In the data rows, 128 means zero.
Here are some numbered points:
[149  65 126  28 157 111  51 191 128 182  97 138 223 157 105  89] 0
[140 102 169  80 177 120  95 140  58 158 120 176 129 107 143 148] 1
[126  78 134  57 140 109  96 192 140 162 111 124 197 137 107 123] 2
[120 151 116 188 110 143  92  69 184 125 137  90 155 150  83  95] 3
[131  67  91  32 167 108  47 191 146 165 103 144 239 167  99  80] 4
[132  81 179  57 198 117  79 151  44 183 119 198 143 103 136 136] 5
[123 173 125 234  88 162 159  75 175  97 132  70  90 135 105 114] 6
[161 179 137 164 101 136 167  99 111  71 132  94  65 118 165 184] 7
[127  82  97  45 147 107  73 185 139 159 113 150 208 153 111 105] 8
[154 153 128 126  97 113 152 112 127  98 118 120 102 126 161 202] 9
[ 64 127 100 187 147 177 133  87 161 138 154 126 123 129  93  50] 10
[150 185 138 160  86 126 177 140 121  62 128 113  55 103 175 203] 11
[178 184 124 151  86 123 135  72 112 104 123 102  74 124 171 221] 12
[149 177 138 160  76 121 191 115 120  72 130 107  65 108 170 217] 13
[134 155 108 179 112 152 127  64 172 118 128  71 132 148 104 112] 14
[ 78 141 130 119 103 103 190 162 131 122 150 209  68 102 154 155] 15
[132 176 124 218  87 152 159  75 159  95 130  76  89 133 122 135] 16
[148 162 118 149  91 128 163 133 117  87 125 105  97 125 153 176] 17
[ 33 116 121  85 116  87 160 178 141 153 159 255 101 109 140 132] 18
[169 186 125 170  85 132 174 104 119  61 129  88  64 120 167 199] 19
[141  59  97  41 172  98  57 192 141 177  99 155 225 156 108  80] 20
New points follow, each followed by the numbers of its five nearest points above by angle, seen from the average point of the numbered points, nearest first.
[ 25 103 101 146 187 173 109 110 167 136 149 171 168 143  76   5] 10 3 4 20 8
[148 177 138 160  76 121 191 117 119  73 131 110  65 107 169 213] 13 11 19 17 7
[ 36 114 133 168 178 171 136 101 122 148 154 127 134 136  98  25] 10 3 14 6 18
[141 163 151 172 100 139 185 111  93  93 139 108  62 110 162 161] 7 13 19 11 17
[ 48  95 131 146 203 172  91 120 141 151 138 139 174 136  78  11] 10 4 20 3 0
[148  60  97  40 178  97  53 189 135 178  97 157 224 153 108  88] 20 4 8 0 2
[115 161  95 225 102 157  96  50 217 115 137  57 158 162  70  72] 3 14 6 10 16
[122 142 183 149 167 152 140  79  82 117 141 126  74 112 154 112] 7 1 10 16 6
[ 47 115 100 181 158 180 131 101 157 146 159 142 126 125  90  34] 10 3 14 6 16
